In the rows, zero is written as 128.
One turn moves every row onto another: examples first, then more rows asked:
Z762: [145 140 135 135 149 136 159 132 118 121 130 145 155 106 127 140 126  88
 135 118 121 103 124  89 111]
Z46: [151 139 135 135 148 142 162 136 124 120 133 139 156 107 125 142 124  87
 134 122 112  97 124  86 109]
Z962: [158 152 131 101  94 127 107 158 159 119 146 125 160 117 116 141 109  99
 124 127 117 101 124 124 124]
Z724: [145 143 116 125 124 130 148 123 175 104 115 142 151  77 137 113 133 116
 134 140 106 101 123 126 144]
Z772: [133 122 130 135 128 120 131 122 116 120 149 127 135  81 157 114 119 105
  96 116 114 113 108 126 129]
Z346: [129 149 115 130 138 146 161 144 130 113 118 137 146 117 128 157 122  95
 117 125 120  92 109 101 121]
Z185: [152 119 143 119 145 104 113 122 136 102 135 114 153  76 151 134 116 111
 109 120 109 129 118 139 117]
Z936: [144 123 129 128 116 153 102 126 142 117 123 132 161 116 143 139 130 125
 160 118 111 106 103 123  99]
Z791: [144 128 123 130 125 115 102 136 149 116 140 110 170 107 122 123  81 112
 112 116 115 107 123  75 132]
Z695: [146 109 141 130 131 144 112 131 140  99 136 130 140  97 143 155  87 109
  89 128  81  99 148 110 123]
Z112: [143 114 135 140 137 139 133 138 146 125 140 116 155 103 122 121  98 158
 114 108 121 117 126  90 136]
Z416: [120 117 127 109 121 157 126 115 130 133 139 115 150  75 149 132 105 120
  94 106 115  99 110 114 128]
Z399: [144 130 127 131 121 150 104 122 150 110 124 133 162 112 149 138 130 125
 160 117 111 111 105 123  97]
Z85: [146 159 131 103  95 122 107 140 149  97 124 142 160 112 115 149 115  87
 125 120  97 105 136 114 136]
Z525: [164 141 133 126 110 146 134 144 120 123 121 135 162  81 137 149 100 140
 132 125 127  92 153 106 153]
Z636: [130 110 158 118 124 147 120 115 141 129 129 123 149 102 120 143  86 101
  89 119 100  91 115 113 128]
Z479: [148 125 113 100 148 137 134 141 132 102 136 137 146 122 137 149 136 113
 135 137  92 118 147 139 150]
Z774: [159 149 128 128 114 150 135 141 120 122 125 130 158  80 135 152  99 139
 131 120 131  90 147 108 154]
Z819: [177 113 113 128 118 146 121 108 162 100 142 105 152  91 131 131 120 107
 102 144 121 127 122 100 145]
Z230: [152 104 137 118 125 117 115 129 157  95 130 132 149  85 140 140 117 116
  85 123 113 116 156 123 109]
Z466: [151 147 139 120 107 148 149 121 138 109 115 129 172 108 146 158 105 141
 125 120 111  89 146 109 155]
Z351: [154 153 134 101  94 132 110 151 160 122 149 129 164 122 118 138 106 100
 121 123 118  97 127 124 131]
Z179: [155 128 123  92 147 133 140 136 134 126 145 129 152 126 152 136 119 106
 133 158  86 122 141 116 140]
Z837: [148 131 112 130 113 134 129 117 161 114 105 141 126  87 133 121 130 125
 129 165 110 108 136 116 136]
Z993: [142 121 126 136 144 151 125 146 135 116 140 134 132  89 114 128 116 117
 111 116 111 147 107  86 123]
Z730: [163 107 144 128 117 150 104 114 144 112 141 139 159  99 139 120 120 113
 122 124 110 155 108 101 137]
Z638: [157 100 106 123 133 128 105 127 124 113 142 110 156 126 133 140 104 105
 103 138 124 118 138  93 148]
Z864: [148 134 110 127 108 135 130 118 157 119 105 137 129  78 135 116 128 123
 132 163 108 105 132 107 134]
Z703: [124 132 126 124 123 141 109 135 135 118 109 154 171 111 158 135 118 116
 154 117 113 109 100 125 128]
Z552: [151 131 121  88 148 136 133 134 138 123 141 131 152 124 147 141 112 101
 131 159  85 123 144 113 143]

Z772 moves to Z416
Z638 moves to Z819
Z466 moves to Z85
And these:
Z962 moves to Z179
Z837 moves to Z399

One turn moves every row onto another: examples first, then more rows asked:
Z395: [102 114 134 122 144 123 130 125 125  99 133 122]
Z958: [103 117 141 119 141 125 135 126 134  99 129 119]
Z150: [118  94 110 132 130 143 136 137 129 160 105 126]
Z157: [123 158 130 117 127 139 126 109 151 142 129 138]
Z223: [138 114 106 127 104 139 135 130 126 154 113 148]
Z68: [148 110 115 133 140 130 146 137 115 107 123 134]
Z683: [120 123 126 137 116 166 129 100 132 165 131 129]
Z114: [136 120 133 138 128 162 140 142 128 133 145 149]
Z741: [115 130 117 106 137 138 142 125 166 124 121 121]
Z92: [119 155 130 142 136 134 151 123 125 150 145 121]
Z575: [110 124 119 152 160 139 141 121 110 134 125 112]
Z158: [118 113 114 123 106 142 154  86 123 136 129 118]
Z834: [145 114 108 136 141 128 145 132 114 110 119 143]
Z300: [139 122 119 124 136 150 122 125 141 150  88 115]
Z433: [145 144 113 124 119 128 103 114 134 143 127 136]
Z631: [ 99 147 136 138 137 140 132 142 117 142 127 114]
Z988: [140 117 133 141 136 161 139 143 124 137 146 139]
Z273: [119 140  91 143 122 145 141 106 130 145 141 130]
Z818: [157 113 152 120 129 138 139 118 130 120 139 127]
Z78: [111 118 115 108 145 155 135 122 140 104 114 127]
Z420: [108 106 152 121 112 148 132 106 111 136 139 124]
Z452: [126 107 107 139 105 113 141 118 107 135 133 120]
Z519: [150 118 146 123 134 141 138 133 104 127 121 145]
Z717: [111 129 122 104 109 134 150 121 130 111 108 138]
Z773: [126 119 134 151 142 113 123  89 135 127 120 129]
Z959: [128 113 149 122 146 131 118 125 159 130 137 126]
Z634: [102 146 146 132 142 139 125 106 137 143 116 108]
Z721: [103 143 146 132 140 136 115 106 133 136 114 106]
Z283: [141 111 101 123 107 139 138 130 120 153 113 140]
Z364: [109 103 151 116 109 145 124 106 113 135 129 119]
Z597: [146  97 130 136 137 115 130 110 130 118 112 110]
Z766: [118 108 125 125 135 128 101 103 145 148 140 135]
Z335: [133 121 115 116 132 145 128 119 137 150  85 113]
Z987: [121 123 129 144 117 166 121 103 138 161 127 127]
Z882: [137 101 113 130 136 119 138 133 127 158 117 104]
Z60: [135 126  96 150 118 139 123 117 141 114 140 134]
Z244: [112 121 119 149 113 100 129 124 134 120 128 132]
Z212: [108 133 113 109 117 131 151 120 127 113 104 140]
Z670: [116 123 135 138 109 163 142  90 117 133 112 124]
Z144: [113 130 118 151 162 139 146 125 119 136 116 111]

Z157 moves to Z452
Z68 moves to Z634
Z519 moves to Z631
And these:
Z223 moves to Z395
Z773 moves to Z433
Z212 moves to Z364
Z717 moves to Z420
Z92 moves to Z882

One turn moves every row onto another: examples first, then more rows asked:
Z248: [128 131 116 144 106 112 140 133 147 127 133 121  94 118 145 104 124 131
 150 124 136 122 110 132 119 141 130 111 115 123 130 157 143]
Z153: [145 113 118 123 107 138 117 108 137 118  91 134 122 113 120 131 124 164
 138 114 139 138 123 137 108 103 115 148 135 135 131 150 118]
Z576: [121 132 107 123 141 137 137 156 126 119 111 145 119 123 141 124 126  95
 133 117 133 147 120 162 125 146 130 129 114 121 139 172 142]
Z325: [128 151 126 110 158  99 125 126 150 137 121 104 156 134 117 105 132 130
 150 127 116 144 108 114 128 140 128 131 154 133 139 139 116]
Z502: [145 145 137 127 127 122 112 112 148 120  93 134 157 127 123 130 126 151
 130 127 123 126 123 137 114 116 136 143  94 164 107 166 115]
Z232: [123 147 127 149 140 111 146 116 165 124 131 117 131  97 152 111 140 136
 147 125 111 155 105 130 129 124 130 127 153 136 125 157 117]
Z415: [104 152 120 115 133 127 114 150 128 132 118 133 138 132 107 129 111 116
 122 112 120 156  90 127 152 117 152 128 102 123  98 136  98]
Z745: [121 145  98 121 115 117 131 126 139 124 111 118 146 120 132 125 148 125
 124 126 138 166 125 146 111 118 129  98 104 167 110 156 106]
Z249: [142 119 136 117 141 153 126 130 128 137 105 136 134 139 115 130 158 112
 120 119 133 139  96 134 124 162 121 104 135 110 136 125 123]
Z997: [131 135 109 117 139 117 132 110 143 101 145 117 135 124 109 110 135 124
 176 116 147 134 111 135 124 135 154 135 120 131 121 147 124]
Z984: [131 113 138 139 109 138 105 122 136 122 104 136 116 125 140 122 135 153
 153 150 128 137 124 137 127 118 141 122 129 105 143 139 122]
Z79: [103 136 140 128 106 121 128 147 144 130 142 133 136 126 141 139 108 142
 133 100 132 120 116 135 128 114 132 135 106 157  99 117 129]
Z86: [112 115 128 115 110 126 135 151 125 116 126 148 128 131 130 154 119 130
 136 112 135 141 120 148 124 117 115 143 147 112 121 103 143]
Z242: [155 131 131 119 137 121 122 125 134 115  83 146 137 128 121 143 153 151
 132 153 118 146 134 147 109 113 123 143 121 115 137 147 128]
Z809: [137 128  89 100 128 107 139 135 148 123 110 137 124 125  91 123 135 132
 135 110 156 144 110 124 114 116 119 123 140 159 132 144 131]
Z371: [129 118 140 122 129 143  96 122 139 120 103 139 142 131 112 118 104 139
 155 116 142 118 112 131 141 126 151 149 118 141 131 156 121]
Z80: [123 140 138 107 136 128 139 170 143 116 120 149 139 119 107 145 118 127
 117 108 118 135 128 133 129 131 119 146 112 161 101 118 129]
Z567: [116 120 118 119 115 114 138 131 130 144 103 123 108 106 113 146 125 150
 124 113 123 166 100 131 153 116 108 124 120  93 105 136 126]
Z585: [106 147 116 119 139 120 125 132 141 132  88 126 142 117 128 118 143 116
 130 103 133 167 108 137 129 119 125 125 178 144 135 146 123]
Z897: [136 140 112 133 163 109 151 139 143 141 117 130 126 117 136 114 105 124
 117 103 106 130 108 133 128 129 119 140 143 128 149 162 123]
Z831: [112 136 153 119 125 112 124 149 136 115 129 134 159 142 123 146 115 122
 140 130 118 128 124 138 144 148 137 129 110 131  97 112 139]
Z768: [153 133 124 123 140 145 145 122 150 145 125 136 128 119 132 134 170 139
 107 114 130 135  92 129  95 129 107 117 115 142 127 136 114]
Z650: [134 119 144 145 107 147 126 123 135 129 110 136 133 134 137 124 133 105
 118 101 147 130  72 140 133 140 129 105 133 134 118 147 122]
Z226: [122 133 138 130  98 121 142 151 139 109 122 133 124 114 137 147 135 140
 121 134 109 153 134 141 115 129 111 118 128 128  98 105 124]
Z852: [129 141 138 136 132 139 103 151 149 127  93 168 137 135 137 126 123 131
 125 149 118 128 119 137 125 129 148 129 113 144 134 162 127]
Z725: [113 153 125 135 126 101 125 120 127 151  96  97 141 134 146 108 121 129
 116 102 115 139 119 134 125 121 129 103 134 139 133 147 110]
Z161: [152 142 162 129 139 137 130 132 146 125 117 124 145 130 126 123 178 112
 125 135 130 143  86 131 129 140 130 108 111 142 113 139 114]
Z44: [158 127 138 122 147 132 144 117 141 126 124 135 146 130 117 137 151 116
 125  94 152 127  73 142 124 116 118 147 117 143 119 152 124]
Z81: [110 150 121 115 119 108 130 136 137 141 107 132 107 121 109 139 155 151
 133 128 124 161  99 119 134 110 132 119 129  94 107 116 132]
Z629: [115 151 123 119 128 123 127 137 138 129 129 124 144 121 125 133  97 122
 128 111 113 154  87 133 140 132 124 152  91 120  85 160 110]
Z197: [123 146 122 111 123 106 143 129 145 136 113 129 113 113 118 144 140 152
 139 122 119 160  94 127 124 125 101 152 125  91  99 139 146]
Z906: [126 140 134 136 159 102 145 112 121 126 100 106 144 115 136 126 138 116
 139 100 118 148 121 159 152 116 138 133 137 114 133 157 128]
Z698: [144 112 131 131 125 132 135  87 128 140 129 112 141 135 132 134 144 136
 131  97 144 119  88 140 120 137 122 116 114 112 124 134 122]
Z789: [108 180 120 114 133 121 121 149 147 128 129 143 136 135 121 127 124 121
 128 119 115 150  83 121 117 124 141 149 107 125  91 143 116]
Z744: [131 126 145 107 124 116 143 136 128 111 136 112 133 116 119 148 142 149
 146 113 128 143 134 142 127 106 116 149 113 124 107  99 125]
Z627: [140 132 126 108 137  94 135 140 121 133  96 106 141 137 120 130 150 118
 137 139 133 152 133 150 137 137 119 108  94 125 133 155 138]

Z502 moves to Z153
Z44 moves to Z698
Z725 moves to Z585
And these:
Z248 moves to Z576
Z226 moves to Z80
Z789 moves to Z197

